A hidden rule labels the rows of this table. It goes by one to three of the table's principal directions, not those with the most spread.
np.array([11, 19, 2, 1, -17, 44, 0, -25, -5, -2, 15, 12, -15, 23, -36, 5, -10, -3,
          13, -25, -7, -11, 20, -15, 6, 11, 8, 33, -21, 29, 7, 10]) e
np.array([4, 24, -20, -29, -69, 54, -6, -95, -54, 64, 29, 13, 11, 12, 16, 36, 4, 45,
          31, -43, -18, -9, -21, -26, -16, 11, -40, -9, -14, -36, 55, 53]) e
np.array([32, 4, 38, -4, 38, 1, 14, 16, 2, -48, 14, 14, 16, 26, -74, -7, -41, -8,
          24, 33, -31, -29, -29, -17, -44, 28, 14, 13, 24, 56, -8, -63]) f
np.array([-50, -38, -11, 11, -32, 9, -43, 27, 1, 9, -68, -23, -3, -8, 46, 16, 10, 18,
          -66, 35, 3, 0, 35, 50, 0, 0, 44, -66, -22, -19, 38, 4]) e
np.array([-3, 61, 41, 14, -39, 46, -3, -9, -14, 1, 93, 58, 16, 46, 6, 4, 46, -15,
          72, -45, 47, 28, -25, -44, 20, 21, -40, 22, -55, -5, 16, -2]) d
np.array([-24, -48, -37, -2, 10, -6, -6, 9, 29, 18, -87, -48, -10, -47, 35, -7, -20, 16,
          -52, 43, -26, -39, 24, 60, -9, -22, 26, -60, 30, -12, 1, 20]) d
np.array([-32, 15, 25, 17, -30, 23, -24, 19, -13, -16, -11, 14, 0, 27, -15, 5, -1, -9,
          -11, -3, 10, 13, 42, 10, 6, 38, 33, 2, -35, -1, 21, 11]) e
np.array([-72, -93, -12, 25, 9, -113, -40, 86, -76, 37, 18, -19, 31, -70, 63,
          46, 77, 34, -43, 85, 14, 87, 6, 82, -15, -17, 27, -121, -13, -71,
          31, -44]) e
np.array([51, 53, 20, -37, -8, 29, 22, -47, 12, -13, 12, 17, 8, 60, -51, -40, -40, -22,
          30, -75, -4, -24, -33, -81, -7, 21, -10, 85, 19, 24, -13, -2]) e
np.array([-63, 13, 22, 20, -39, 12, -29, 38, -4, 6, -12, 13, 42, 15, 56, 0, 34, 21,
          3, 1, 24, 32, -5, 23, -3, 35, 3, -55, -41, -51, 25, 10]) e
np.array([-24, -101, -35, 31, 49, -63, -17, 62, 24, -12, -78, -57, -13, -72, 32,
          27, -1, 7, -82, 108, -21, 3, 35, 92, 0, -57, 44, -88, 22, 24,
          -14, -32]) e
np.array([25, -31, 50, 30, 88, -62, 19, 105, 36, -98, 19, 5, 6, 4, -56,
          -9, -6, -40, -14, 85, 1, -2, -30, 15, -29, 3, 44, -12, 26, 78,
          -35, -127]) d
np.array([2, 15, 30, -15, 18, -36, -1, 31, 13, -16, 4, 13, 16, 13, 26, -30, 9, -12,
          9, 7, 20, 3, -41, -21, -10, 12, -17, -1, 28, -32, -8, -26]) e
np.array([18, 3, 16, -25, 0, -1, -8, 1, 27, -19, -28, 0, 6, 23, 22, -16, -17, -19,
          -24, 3, 25, -18, -36, -37, -2, -12, -1, -5, 14, 6, 6, -29]) e
np.array([-4, 37, 32, -20, -40, 41, -18, -10, -8, 5, 40, 39, -1, 36, 28, -5, 26, -12,
          20, -21, 47, -10, -32, -45, 2, 16, -18, -7, -29, -20, 42, -16]) e
np.array([2, -37, 18, 3, 50, -82, -25, 66, -7, -16, -18, -6, -3, 2, -12, -25, 9, -2,
          -19, 43, -22, 29, 10, 23, -9, 2, 19, 13, 44, -12, -29, -33]) f
np.array([3, -48, -62, 10, 13, -9, 9, -22, 19, 30, -59, -52, -53, -57, 6, 8, -8, 13,
          -48, 23, -49, -34, 59, 70, 13, -41, 23, -11, 42, 8, -10, 43]) d
np.array([-20, -20, 34, 21, 28, -64, -5, 72, -25, -28, 37, 13, 25, -6, -4, 7, 32, -6,
          3, 47, 13, 42, -17, 21, -19, 18, 15, -34, 1, -11, 0, -64]) e
np.array([31, 25, 32, -47, 2, 55, -21, -5, 61, -35, -75, 4, -16, 63, -26, -66, -65, -43,
          -25, -20, 15, -73, -7, -64, -3, 9, 27, 44, 16, 43, -3, -19]) f
np.array([-59, -26, -17, 8, -35, -7, -29, -1, -47, 43, -22, -10, 20, -33, 39, 33, 14, 38,
          -14, 24, -6, 27, 31, 49, -8, 14, 5, -67, -23, -58, 36, 46]) f
np.array([-10, 25, 20, -25, 2, -35, -10, 21, -25, 15, 39, 27, 23, 14, 42, -24, 36, 23,
          33, -15, 19, 28, -55, -30, -17, 28, -40, 4, 9, -74, 2, -11]) f
np.array([-22, -13, -4, 12, -8, -20, -6, 15, -15, 0, -4, -6, 19, -8, 21, 20, 14, 20,
          -15, 14, -1, 26, -5, 20, -9, 7, 6, -31, -9, -20, 11, -6]) e
np.array([-19, -47, 49, 5, 17, -8, -60, 66, 3, -19, -45, 5, 22, 30, -21, -18, -13, -15,
          -14, 74, -9, -5, 13, 21, -19, 2, 44, -48, -3, 37, 11, -54]) f
np.array([-16, -44, -12, 17, -7, -14, -29, 13, -9, 3, -37, -18, -1, -11, 13, 30, 2, 11,
          -43, 37, -9, 21, 30, 34, 8, -21, 23, -34, -12, 11, 12, 0]) d
np.array([-25, -72, 2, 49, 41, -24, -9, 78, -1, -45, -14, -21, 0, -35, -31, 41, 5, 10,
          -44, 104, -25, 4, 26, 79, -27, -7, 63, -77, -18, 63, 6, -82]) e
np.array([7, 10, 13, 5, -13, -13, 14, -5, -27, -10, 45, 14, -7, 4, -14, 24, 19, -7,
          0, -1, 6, 8, -7, -3, -9, 15, 7, -1, 4, -3, 26, -27]) d
np.array([16, -19, -26, -12, 3, -10, 8, -26, -17, 25, 14, -11, -27, -28, 0, 14, 9, 8,
          -9, 6, -13, -14, 2, 8, -2, -22, -4, -4, 21, -3, 10, 1]) e
np.array([17, 37, -14, -35, -50, 62, -6, -76, -1, 24, -30, 1, -51, 26, -13, -12, -29, -12,
          -19, -59, -3, -47, 40, -32, 18, 13, 7, 55, 8, -9, 30, 64]) d
np.array([14, 0, -21, 27, 22, -26, 16, 0, -15, -2, 55, 6, -22, -22, -11, 28, 28, 2,
          15, -10, 4, 47, 20, 6, 31, -21, -21, 42, -18, 9, -32, 13]) e
np.array([-15, -37, -5, 15, 26, -46, -15, 46, 20, -18, -53, -24, -11, -20, 28, -1, 3, 4,
          -48, 53, -13, 4, 19, 48, -1, -9, 22, -29, 29, -11, -11, -11]) e
np.array([44, 28, -25, -4, 21, -5, 48, -21, 42, -38, 6, -10, -30, -6, 9, 4, -10, -8,
          -23, -28, 11, -17, -29, -30, 12, -15, -18, 48, 21, 16, -26, -12]) e
np.array([15, 44, -42, 6, -13, 48, 58, -85, -25, 37, 51, 0, 9, -23, -48, 19, -22, 33,
          72, -69, -41, -2, 9, -7, -1, 16, -43, 52, -15, 3, -23, 79]) f
np.array([-15, 2, -24, -9, -33, 11, -5, -32, -35, 36, 24, 3, -11, -20, 38, 32, 28, 30,
          -3, -8, 8, 6, -4, 5, -1, -1, -19, -25, -16, -42, 36, 23]) e
np.array([-69, -54, 21, 19, -27, -62, -58, 60, -80, 61, 55, 18, 27, -29, 63,
          28, 97, 19, 12, 58, 24, 68, 3, 59, -6, -5, 2, -106, -23, -76,
          54, -25]) e
np.array([29, 49, -11, -29, -26, 39, 15, -59, 4, 16, 10, 9, -43, 24, -22, -25, -12, -16,
          9, -76, 3, -31, 18, -45, 20, 11, -8, 80, 12, -8, 2, 45]) d
np.array([-19, 19, 17, -1, -29, -13, -16, 2, -30, 10, 20, 19, 4, 15, 23, 7, 26, 4,
          3, -14, 17, 28, 2, -5, 4, 25, -7, 0, -7, -47, 24, 14]) e
np.array([7, 2, 40, -18, 2, -40, -14, 29, -34, -16, 51, 30, 0, 18, -3, 2, 25, -29,
          -3, 12, 44, 23, -27, -38, -6, 10, 5, -2, -2, -14, 25, -59]) e
np.array([25, 45, 40, 12, 3, 40, 22, -2, 1, -42, 69, 41, -25, 29, -56, 6, 2, -27,
          40, -1, 8, -30, -5, -22, -8, 33, 0, 33, -10, 43, 13, -40]) d
np.array([37, 70, 24, -24, 1, 20, 26, -39, 6, -5, 40, 32, -5, 38, -30, -35, -17, -19,
          59, -63, 5, -16, -22, -63, 5, 29, -42, 84, 20, -11, -20, 29]) e
np.array([72, 34, -4, -2, 74, -22, 71, 2, 93, -84, -27, -19, -18, 4, -38, -38, -62, -47,
          -13, -21, -1, -36, -30, -45, 12, -18, -10, 88, 54, 64, -82, -26]) e
np.array([0, 22, -2, -8, 16, -43, 3, 28, 25, -9, 15, 10, -34, -13, 68, -23, 42, -21,
          -16, -16, 55, 20, -12, -18, 37, -13, -30, 27, 12, -57, -20, 7]) e
np.array([-4, -34, 47, 10, 69, -99, -23, 124, 36, -77, -25, 3, -23, 0, 27, -29, 23, -44,
          -63, 85, 38, 14, -11, 18, 0, -2, 37, -19, 41, -6, -20, -99]) e
np.array([-12, 65, 5, -11, -64, 34, -9, -46, -31, 27, 47, 36, -11, 32, 24, 3, 29, -10,
          23, -89, 51, 38, 18, -52, 42, 23, -30, 57, -49, -52, 21, 67]) d
np.array([3, -24, -22, 18, 9, 5, 1, 7, 2, 7, 25, -5, -27, -25, 2, 21, 28, -1,
          -7, 16, 6, 5, 14, 21, 17, -35, 4, -11, -21, 27, -2, -17]) e
np.array([35, 97, -27, -14, -29, 80, 63, -72, 71, -17, -10, -3, -25, 35, -11,
          -45, -33, -26, 13, -127, 20, -40, 1, -66, 39, 15, -17, 115, -9, 13,
          -37, 66]) d
np.array([-62, -50, -36, 26, -25, -32, -12, 17, -56, 55, 13, -21, 22, -59, 45, 43, 53, 47,
          -11, 29, -11, 46, 19, 76, -10, -6, 11, -88, -25, -54, 31, 16]) e
np.array([27, 41, 54, 13, 21, -24, 9, 37, 29, -73, 31, 34, 6, 48, -8, -9, 2, -42,
          8, 0, 39, 22, -32, -46, 11, 16, -11, 44, 3, 22, -20, -50]) d
np.array([-46, 5, 39, 0, -66, 50, -55, 19, -6, -4, -40, 14, 22, 53, 22, -1, 4, -8,
          -31, 2, 29, -3, 16, -2, -5, 32, 45, -49, -47, -5, 60, -13]) d
np.array([46, 100, 32, -2, -3, 42, 56, -37, 10, -57, 89, 50, 4, 50, -49, 0, -15, -24,
          62, -78, 35, 5, -45, -92, 7, 43, -42, 98, -29, 27, -20, -10]) f
np.array([-31, -69, 27, 14, 45, -98, -39, 100, -32, -16, -1, -3, -2, -30, 12, 6, 37, -8,
          -39, 100, 5, 35, 12, 56, -18, -3, 38, -65, 24, -22, 10, -71]) d
np.array([5, 61, 20, -46, -47, 15, -16, -47, -31, 47, 49, 43, -20, 30, 42, -26, 33, -11,
          39, -65, 42, -2, -19, -61, 18, 20, -52, 42, 7, -82, 33, 49]) d
np.array([42, -30, -114, 26, 23, -7, 94, -84, 16, 37, 6, -72, -10, -89, -25,
          43, -20, 29, -5, -49, -59, 2, 14, 38, 20, -73, -16, 25, 20, 48,
          -57, 56]) d
np.array([-7, -23, 25, -3, -27, -16, -32, -8, -55, 25, 16, 12, 35, 22, -8, 27, 11, 19,
          13, 27, -22, 24, -15, 6, -28, 10, 1, -40, 5, -10, 40, -17]) e
np.array([22, 15, 62, -14, 47, -47, -6, 65, 11, -52, 30, 33, 2, 35, -27, -44, 1, -47,
          14, 19, 33, 5, -32, -44, -8, 19, 6, 34, 22, 9, -21, -73]) e
np.array([72, 41, 30, -3, 35, 44, 29, -24, 29, -46, 32, 23, -7, 62, -120,
          -35, -54, -39, 56, -44, -28, -29, -2, -63, 1, 9, 3, 114, 7, 103,
          -50, -24]) e
np.array([-22, 17, -39, 21, -20, 42, 7, -22, 40, 5, -52, -22, -8, -11, 33, 2, -12, 17,
          -18, -34, -3, 0, 38, 22, 32, -6, -6, 13, -28, -7, -22, 74]) f
np.array([0, 51, 5, -6, 16, -2, 25, 13, 28, -8, 33, 20, 10, 3, 34, -35, 19, -2,
          42, -44, 35, 12, -37, -34, 14, 14, -47, 36, -8, -40, -36, 15]) f
np.array([2, 24, 18, 12, -26, 65, -9, -14, 28, -26, -25, 9, -5, 39, -22, 2, -24, -14,
          -4, -9, 0, -27, 21, -8, 7, 14, 19, 12, -25, 45, 13, 6]) d
np.array([-47, -9, 29, -25, -49, 12, -57, 19, -26, 14, -44, 9, 30, 31, 39, -6, 2, 10,
          -32, 12, 26, 5, -6, -9, -20, 31, 26, -57, -24, -45, 56, -9]) f
np.array([84, 21, 5, 3, 71, -49, 75, -9, -1, -56, 98, 15, -8, -4, -84, 12, -15, -32,
          40, -17, -3, 17, -49, -57, -4, -16, -25, 86, 28, 69, -57, -67]) d
np.array([28, 20, -57, -19, -8, -5, 38, -93, -49, 58, 34, -11, -30, -36, -32, 17, -15, 24,
          29, -65, -40, 6, 31, -11, 13, -4, -37, 72, 25, -32, -16, 94]) f
np.array([25, -26, -2, -10, 16, 12, -22, -2, 25, -6, -53, -17, -7, 24, -33, -21, -36, -8,
          -20, 9, -28, -21, 15, -7, 1, -23, 23, 23, 15, 51, -18, -8]) f
np.array([43, 46, -4, -18, -5, 31, 20, -60, -17, 18, 56, 25, -28, 22, -50, -11, -9, -9,
          54, -65, -10, -8, 8, -50, 17, 5, -33, 92, 3, 12, -16, 40]) f
np.array([-45, -35, 4, 13, -5, -10, -62, 56, 50, -4, -110, -23, 12, 10, 78,
          -24, 1, -1, -58, 37, 20, 18, 30, 34, 30, -23, 17, -43, -13, -21,
          -13, 26]) e
np.array([-42, 8, 52, 17, -29, -21, -27, 56, -52, -21, 63, 41, 53, 33, 19, 30, 51, 13,
          12, 17, 42, 65, -40, -10, -24, 45, 9, -51, -54, -29, 44, -68]) f
np.array([-4, 2, 4, -15, 17, -32, -4, 23, 30, -4, -41, -10, 23, 4, 33, -39, -12, -12,
          -10, -13, 20, 14, -18, -20, 10, -8, -11, 9, 16, -27, -33, 12]) f
np.array([-51, -44, -93, 8, -32, -24, 14, -47, -54, 99, 13, -40, -26, -117, 89,
          60, 57, 60, -20, 10, -9, 19, 32, 83, 14, -39, -31, -83, -3, -95,
          33, 85]) e
np.array([-20, -38, 5, 26, 23, -26, -6, 65, 25, -42, -21, -14, 0, -20, 23, 18, 15, -6,
          -50, 62, 17, 7, -3, 38, -5, -13, 35, -57, -11, 22, 3, -63]) e
np.array([-5, 4, -34, 11, -13, 20, 28, -20, 34, -3, -30, -27, 42, -7, 38, 15, -10, 33,
          -10, -25, -6, 6, -40, 0, -5, -14, -14, -25, -18, 6, -14, 8]) f
np.array([9, 13, 16, 0, -7, 54, -23, -14, 11, -11, -21, 13, -21, 36, -49, -12, -34, -19,
          7, -10, -8, -22, 46, -16, 15, 9, 17, 43, -23, 46, -4, 23]) g
np.array([16, 40, -20, 32, 9, 24, 46, -33, -9, -8, 61, 11, 14, -3, -52, 21, -9, 14,
          61, -55, -16, 38, 12, -14, 18, 11, -33, 68, -39, 30, -47, 44]) g
np.array([-58, -70, 16, -11, -47, -27, -84, 31, -42, 43, -74, -16, 15, 4, 56,
          13, 20, 17, -67, 70, -6, 6, 25, 53, -21, -1, 48, -109, 10, -49,
          75, -10]) d
np.array([41, 52, -20, 10, -7, 95, 36, -70, 84, -12, -34, -7, -27, 20, -15, -21, -46, -17,
          29, -53, -18, -64, 18, -18, 34, -21, -30, 64, 3, 59, -38, 68]) d
Which label does each new row get?
np.array([-36, -50, -9, 22, -28, -38, -20, 22, -36, 17, 2, -15, 0, -32, 40, 48, 44, 3,
          -51, 42, 17, 33, 18, 49, 2, -20, 33, -79, -13, -20, 47, -25]) d
np.array([-6, -58, -29, -32, 5, -40, -34, -12, -26, 64, -47, -29, -36, -42, 23, -14, 4, 6,
          -35, 34, -25, -22, 35, 36, 1, -35, 11, -29, 52, -41, 17, 32]) d
np.array([-16, 4, 3, 17, -23, 33, 1, -5, -7, 6, 11, 3, 27, 11, -15, 10, 2, 9,
          19, -13, -6, 8, 2, 8, -6, 11, 9, -16, -33, 18, 9, 1]) e
np.array([-8, -15, -10, 29, 15, -42, 7, 13, -29, 6, 42, 2, 6, -30, 7, 34, 31, 14,
          17, 19, -5, 51, 10, 29, 11, -10, -20, -8, -8, -14, -14, 10]) e
np.array([12, 17, -54, 1, -7, 53, 43, -57, 31, 11, -31, -31, -8, -19, -10, 3, -33, 35,
          1, -40, -42, -42, 3, 12, -7, -1, -6, 19, 4, 18, -16, 45]) f
np.array([17, 25, -43, -6, -33, 8, 25, -74, -5, 46, 23, -6, -15, -18, 46, 19, 22, 17,
          14, -57, 1, 10, -8, -12, 29, -28, -53, 25, 10, -39, 0, 69]) d
np.array([21, 10, 7, -10, 40, -97, 1, 27, -39, 8, 74, 26, -37, -14, 7, -14, 52, -15,
          19, -12, 19, 57, 1, -19, 25, -3, -36, 69, 38, -61, -31, 2]) f
np.array([0, -2, -14, -7, -22, 30, -2, -21, 32, 2, -59, -22, -16, 6, 14, -10, -20, -4,
          -38, -7, -11, -42, 16, 12, 2, -5, 22, -9, 17, 8, 15, 16]) d
np.array([24, 7, 11, 31, 59, -33, 25, 37, 31, -48, 30, 10, -46, -23, -17, 2, 10, -28,
          9, 43, 0, -7, 19, 25, 18, -9, -13, 30, 28, 24, -39, -18]) d
np.array([-30, -33, -12, 7, -5, 31, -27, 18, 26, 4, -84, -31, 12, 2, -11, -18, -33, 2,
          -34, 11, -17, -15, 44, 30, 2, -6, 47, -24, -21, 30, -7, 18]) f
np.array([12, -13, 2, 3, 50, -32, 21, 56, 66, -65, -37, -18, -7, -15, 35, -13, -9, -16,
          -50, 44, 25, -22, -43, 2, -8, -17, 11, -24, 23, 19, -25, -69]) e
np.array([19, 52, -19, -28, -67, 63, 3, -100, -28, 55, 34, 19, -34, 21, 6,
          7, 8, 5, 28, -80, 3, -22, 14, -40, 22, 6, -35, 50, -6, -30,
          37, 76]) d
np.array([16, 60, 61, -11, -14, 36, -24, 12, 12, -36, 47, 60, -31, 63, 9, -17, 24, -28,
          26, -6, 45, -18, -22, -52, 9, 32, -23, 38, -13, -5, 25, -30]) e
np.array([-33, -33, -31, 12, -29, -32, -17, -24, -84, 72, 56, 3, 2, -53, 31, 57, 53, 33,
          18, 12, 0, 59, 26, 38, 13, -19, -26, -45, -25, -56, 30, 48]) e
np.array([-44, -5, -41, -11, -98, 49, -25, -83, -31, 80, -48, -22, 20, -15, 86, 45, 10, 51,
          -25, -22, -10, -5, 9, 28, 0, -7, -19, -78, -16, -68, 72, 90]) d
np.array([-30, 4, -13, 17, -41, 79, -23, -25, -3, 27, -25, -1, -17, 6, -12, 11, -4, 25,
          7, -3, -29, -30, 55, 40, 2, 18, 18, -15, -35, 12, 28, 49]) f
np.array([1, -74, -45, 17, 24, -65, -3, 4, -1, 20, -45, -48, -20, -63, 33, 34, 7, 13,
          -57, 62, -33, 9, 26, 68, 7, -56, 10, -50, 45, -4, -5, 9]) d
np.array([10, -36, -5, 27, 46, -47, 17, 39, 23, -36, -19, -24, 29, -15, -13, 10, -14, -1,
          -17, 36, -17, 26, -13, 22, -6, -23, 12, -14, 12, 40, -41, -38]) e
np.array([66, 40, -10, -32, 48, -34, 42, -50, 23, 5, 15, 3, 3, 1, -13, -39, -36, -8,
          55, -50, -18, -1, -40, -61, 13, -19, -77, 97, 63, -13, -72, 50]) f
np.array([25, -6, -42, -13, 19, 12, 31, -35, 41, -12, -64, -40, -18, -22, -7, -5, -54, 5,
          -39, -10, -25, -40, 7, 0, 0, -19, 7, 21, 29, 23, -25, 26]) f
np.array([48, 88, 15, -20, -34, 127, 26, -88, 27, 0, 23, 31, -6, 78, -96,
          -43, -58, -26, 78, -114, -15, -53, 13, -83, 13, 30, -14, 121, -30, 70,
          -19, 53]) e
np.array([-36, -24, -20, 7, -9, 10, -18, 11, -4, 27, -34, -17, 7, -21, 21, 1, 7, 31,
          -9, 20, -20, -5, 20, 44, -10, 4, 12, -43, -10, -20, 9, 21]) f
np.array([13, 4, 12, 29, 24, 10, 23, 14, 12, -17, 49, 13, -10, -10, -35, 5, 13, -20,
          38, 16, -2, -8, 5, 15, 6, -9, -3, 5, -6, 44, -17, -25]) d
np.array([-38, 10, 34, 3, -3, -52, -31, 55, -41, 6, 49, 36, 14, 4, 39, -5, 55, -4,
          17, 7, 48, 63, -6, -6, 10, 25, -16, -10, -23, -71, 9, -7]) f
np.array([-25, -24, -32, 16, -14, 32, -4, -14, 21, 13, -65, -34, 30, -17, 12, 12, -32, 21,
          -19, 1, -18, 3, 22, 28, 6, -18, 12, -34, -29, 20, -12, 41]) f
np.array([11, 20, 6, -27, -26, 31, -1, -53, -53, 37, 39, 20, 28, 23, -40, 6, -15, 31,
          53, -32, -31, -6, -24, -32, -34, 29, -21, 15, -4, -8, 24, 15]) f
np.array([16, 47, 5, -12, -23, 30, 12, -42, -36, 30, 86, 38, -18, 15, -17, 2, 30, 4,
          62, -52, 9, 3, -10, -36, 7, 17, -39, 47, -16, -19, 13, 21]) e
np.array([-15, -19, -17, -2, -20, -12, -13, -12, -11, 29, -25, -16, 8, -11, 31, 8, 10, 17,
          -18, 0, -10, 11, 7, 19, 2, -12, 0, -25, 8, -26, 12, 24]) e
np.array([35, 104, -20, -27, -52, 96, 45, -122, 2, 34, 41, 25, 7, 41, -31,
          -18, -36, 5, 81, -127, 1, -13, -8, -88, 26, 25, -64, 114, -29, -7,
          -20, 109]) f
np.array([37, 11, -26, -14, 13, -27, 35, -42, 22, 4, -5, -15, -21, -24, 35, 5, -6, 0,
          -8, -9, -7, -19, -27, -9, 8, -27, -41, 17, 56, -21, -14, 23]) d
np.array([24, -19, -54, 8, 3, 6, 23, -50, 31, 10, -56, -44, -52, -38, 5, 18, -25, -1,
          -47, 1, -36, -37, 47, 38, 23, -40, 8, 15, 41, 19, -11, 52]) d
np.array([18, -24, 48, 29, 68, 16, -11, 87, 79, -101, -59, -4, -24, 31, -70,
          -30, -49, -46, -35, 84, -15, -56, 25, 24, -14, 5, 68, 3, 11, 113,
          -31, -92]) e
np.array([-8, -23, 26, 24, -14, -2, -32, 36, 9, -33, -19, 2, 6, 30, 5, 21, 11, -18,
          -40, 31, 18, 21, 11, 9, 10, -10, 36, -27, -26, 38, 19, -46]) d
